Here are some points:
[-0.7 -0.8  0.2  0.6 -0.1  1.3  0.2 -0.4  1.2  0.8 -0.3  0.6 -1.8 -0.4
  0.7  0.1]
[ 0.2 -1.6  2.4 -0.8  0.8  0.3  0.  -1.7  1.1  0.7 -1.2 -0.4 -1.2  0.1
 -0.1 -1.3]
[ 1.1 -0.3  0.9 -1.6  3.4  0.9  0.  -0.5 -2.1  2.   0.3  0.9 -0.9 -1.9
 -1.5 -0.1]
[-0.1  0.  -0.6 -0.9  0.  -0.6  0.4  0.2  1.1 -0.7 -0.4  1.1 -0.7 -1.
  0.8 -0.9]
[ 0.3  1.1  0.   0.4  0.4  0.  -0.3  0.9 -1.   1.6  0.6 -0.7 -0.4  0.1
  1.1  1.3]
[ 0.8  0.3  1.  -0.1  0.2  0.8  0.   0.8 -0.3  0.9  0.2 -1.3  1.   1.
  0.6  0.6]
[-0.4  0.7  0.5 -1.5 -0.3 -0.9  0.1 -1.   0.  -1.3 -1.2  0.7  1.5  0.1
  0.4 -0.8]
[-0.7 -0.3  0.   1.1 -1.4  0.4  0.7  1.   1.5 -1.1 -0.6  0.6  0.5  0.4
  1.1 -0.8]
[ 0.7  1.2 -3.  -0.4 -1.3 -1.2  1.7 -0.4 -0.2 -0.9 -0.4  1.2  1.7 -0.6
 -0.5 -2.1]
[ 1.3  0.9  1.2  0.2 -0.9  0.3  1.2 -0.1 -0.3  0.   0.6  0.3 -0.1  0.7
 -0.6  1. ]
[-0.6  0.7 -0.7 -0.3  0.1  0.   1.1 -0.5 -1.3  0.2  0.3 -0.2  2.3  0.2
 -0.9 -0.3]
[ 0.  -0.3  0.3 -0.2 -0.9 -0.7 -0.2  1.1  1.8 -1.6  0.9 -0.8 -0.4  1.7
  1.8 -0.2]
[ 0.1  0.1  1.   0.  -0.9 -0.3  1.1 -0.6  0.5 -0.6 -0.1  0.   1.3  1.4
 -0.4 -1.1]
[-1.   1.3 -2.3  1.7 -1.9 -0.5  1.3  0.9  1.4 -1.6  0.7  1.1  1.2  0.2
  0.9 -0.1]
[ 0.9 -0.1  0.6  0.8 -0.5  1.6 -0.1  0.7  0.3 -1.1  0.8  0.2  0.6  0.6
 -0.2  0.4]
[ 1.2 -0.1  0.3  0.6 -0.7 -0.2 -0.3 -1.  -0.2  0.4 -0.4 -1.9  0.3  1.6
 -2.1 -0.7]
[ 0.4  0.6  0.3 -0.8  1.3 -0.9 -2.2  0.2 -1.8  0.4 -0.8 -0.4  0.7 -0.8
  0.4 -0.1]
[ 1.5  1.4 -3.   0.8  0.7  2.3  0.1  2.  -0.1 -0.7  2.3  0.9  0.1 -1.5
 -0.1  0.1]
24 more points follow, each with its number after it:
[ 0.3  0.5  0.7 -1.   1.  -0.6 -1.8  0.2 -1.5  0.3 -0.4 -0.4  0.2 -0.6
  0.3 -0.1] 0
[ 0.5 -1.3  0.8  0.3 -0.3  0.1  0.   0.3  0.4  1.6  0.3 -1.3 -1.8 -0.8
 -0.1  0.8] 1
[-0.2 -0.4  1.2  0.1 -0.2  0.2 -0.5 -0.2 -0.1 -0.7 -0.6 -0.6  0.6  0.3
 -0.4  0.5] 2
[-0.5 -0.2 -0.8  1.1  0.5  0.3  0.2 -0.3  0.2  0.9  0.9 -0.6 -1.2  0.6
 -0.7 -0.1] 3
[ 0.2  0.6  0.6 -0.8 -0.3 -1.  -0.4 -0.5 -0.2  0.1 -0.2 -0.3  0.1 -0.2
  0.1 -0.2] 4
[ 0.4  0.3  1.3  0.2 -0.9 -0.6  1.4 -0.8  0.3 -0.4 -0.2 -0.2  1.4  1.7
 -0.4 -1.4] 5
[ 0.4 -0.4 -1.6  1.   0.9  1.2 -1.1 -1.3  0.9 -1.8  0.7  1.9  1.2 -1.
  0.3  0. ] 6
[ 1.8  0.5  0.5  0.4  0.1  0.7 -0.4  0.2 -1.8  2.3  0.3 -2.4 -0.5  1.6
 -1.7  0.8] 7
[ 0.  -0.4  0.   0.5  0.7  1.2  0.  -0.5  0.1  0.5 -0.7  0.7 -2.   0.5
  0.2  0.4] 8
[ 1.   1.5 -2.8 -0.4 -1.6 -1.4  1.9 -0.2 -0.6 -0.5 -0.1  1.4  2.1 -0.3
 -0.3 -1.9] 9
[-0.7  0.6  0.  -1.6  1.2 -1.6  0.5 -0.5 -1.7  0.3  1.1  0.8  0.5 -0.2
 -1.1 -0.1] 10
[ 0.4  0.6  1.2 -0.9 -0.4 -1.8  0.3  0.8 -1.3  2.2 -0.6 -0.5 -1.7  0.2
  0.1  1.1] 11
[-0.1  0.1  0.5 -2.1  1.5 -0.2  0.2  0.  -0.4  0.3  0.6  0.2  0.2 -1.1
  0.4  0.9] 12
[ 0.  -0.2 -1.2  1.9 -0.2  1.4 -1.5  2.3  1.1  1.1 -0.1 -0.7 -2.6 -1.4
  1.7  1.9] 13
[-0.6  1.4  0.2  0.1 -1.6 -0.1  2.8  0.4  0.  -0.1 -0.5  1.2  1.5  1.4
  0.6  0.1] 14
[-1.5  0.6 -0.9 -1.3  0.7 -1.5  0.9  0.2 -0.8 -0.3 -0.1  2.1 -0.1 -0.9
  1.5 -0.9] 15
[ 1.3  0.7  1.3 -0.1 -0.6  0.5  0.7 -0.2 -0.5  0.3  0.5  0.5 -0.2  0.6
 -0.4  1.1] 16
[-0.3 -0.3 -1.5  0.1  1.9  1.5 -1.8  0.1 -0.2  0.6 -0.1 -0.5 -0.1 -0.7
  0.   1.1] 17
[-0.1 -1.5  0.4  0.   0.3 -0.2 -2.4  1.6  0.8  0.   0.5 -2.2 -1.  -1.8
  0.1  0.9] 18
[-0.6  0.3 -0.3  0.3 -0.5  0.   0.7 -0.7 -0.7  0.5 -0.6  0.3  0.6  0.5
 -0.5 -0.5] 19
[-0.6 -1.1  0.6 -0.9  1.  -0.4 -1.  -0.6  0.8  0.2 -1.  -0.5 -0.2 -0.3
  1.9 -0.9] 20
[ 0.1 -0.6 -2.   0.8  0.9  1.7 -1.5 -1.6  1.3 -2.3  0.8  2.5  1.  -1.2
  0.8 -0.1] 21
[ 0.3 -0.7  0.9 -1.   0.8 -0.2  0.2  0.3 -0.5  1.   0.4 -0.9  0.2 -2.
 -1.2  0.8] 22
[ 0.   0.  -0.5  0.2 -0.3 -0.4 -0.4  0.9 -0.3  1.   0.4 -1.1 -0.7 -0.8
  0.1  1. ] 23
Which two of these numbered points are nearest to each point below by angle, seen from the average point of the first points? Their numbers follow each, nearest first.
[ 0.4 -2.5  0.7  0.5  0.5 -0.3 -4.2  1.8  1.   0.1  0.5 -4.1 -1.6 -2.5
 -0.2  1.5] > 18 23
[-0.5  1.1  0.7 -0.1 -1.8 -0.3  2.5  0.1  0.2  0.  -0.7  1.   1.4  1.5
  1.  -0.1] > 14 5
[ 0.1 -0.5  0.2  1.8 -1.   0.8 -0.1 -0.8  1.4 -1.3 -0.4  0.7 -1.2  1.7
 -1.   0.3] > 8 3
[-0.5  1.2  0.  -2.4  1.5 -2.3  0.8 -0.5 -2.3  0.2  1.4  1.2  0.7  0.3
 -0.9 -0.3] > 10 12
[ 0.5  1.5 -2.4 -0.2 -1.2 -0.9  1.6 -0.1 -0.4 -0.5 -0.1  1.   1.4 -0.3
 -0.3 -1.6] > 9 14
[-0.4  0.9 -0.3 -1.8  1.  -2.   0.5 -0.3 -1.4  0.3  1.1  0.8  0.7 -0.1
 -0.6 -0.5] > 10 15
[ 0.3  0.3  1.   0.  -1.1 -0.5  1.5 -0.5  0.4 -0.8 -0.4 -0.2  1.5  1.7
 -0.2 -1.5] > 5 14
[-0.9  0.6 -0.6 -0.5  0.4 -0.7  0.5  0.2 -0.5 -0.3  0.3  1.6 -0.1 -0.5
  0.9 -0.5] > 15 10
[-0.9  0.7 -0.4 -0.9  0.7 -1.1  0.6 -0.1 -0.4 -0.2  0.   1.5 -0.2 -0.7
  1.2 -0.4] > 15 10
[ 0.   0.1  0.2 -0.3  0.6 -0.3 -1.   0.1 -0.7  0.1 -0.2 -0.3  0.2 -0.5
  0.1  0. ] > 0 18
[ 0.8  0.3  1.2 -0.2 -0.6 -1.6 -0.7  0.   0.   0.7 -0.4 -0.1 -0.5 -1.
  0.5 -0.6] > 4 11
[-1.3  1.  -0.6 -1.2  0.6 -1.6  0.7  0.1 -0.5 -0.2  0.4  1.9 -0.5 -1.
  1.3 -0.6] > 15 10
[ 0.1 -0.3  0.5 -0.9  0.4 -0.4  0.2  0.4 -0.6  0.6  0.6 -0.7  0.2 -1.7
 -0.8  0.7] > 22 12
[ 0.9  1.1 -2.1  0.6  0.3  1.4  0.   0.9  0.1 -0.4  1.5  0.4  0.1 -0.7
 -0.2 -0.1] > 6 21
[-0.1 -0.2 -0.9  1.7  0.1  1.1 -1.4  2.   1.1  0.8 -0.2 -0.8 -2.1 -1.
  1.3  1.4] > 13 23
[-0.3 -0.7 -1.   0.4  0.5  1.7 -0.7  0.3  0.9 -0.7 -1.   1.3 -0.5 -0.6
  1.4 -0.1] > 21 6
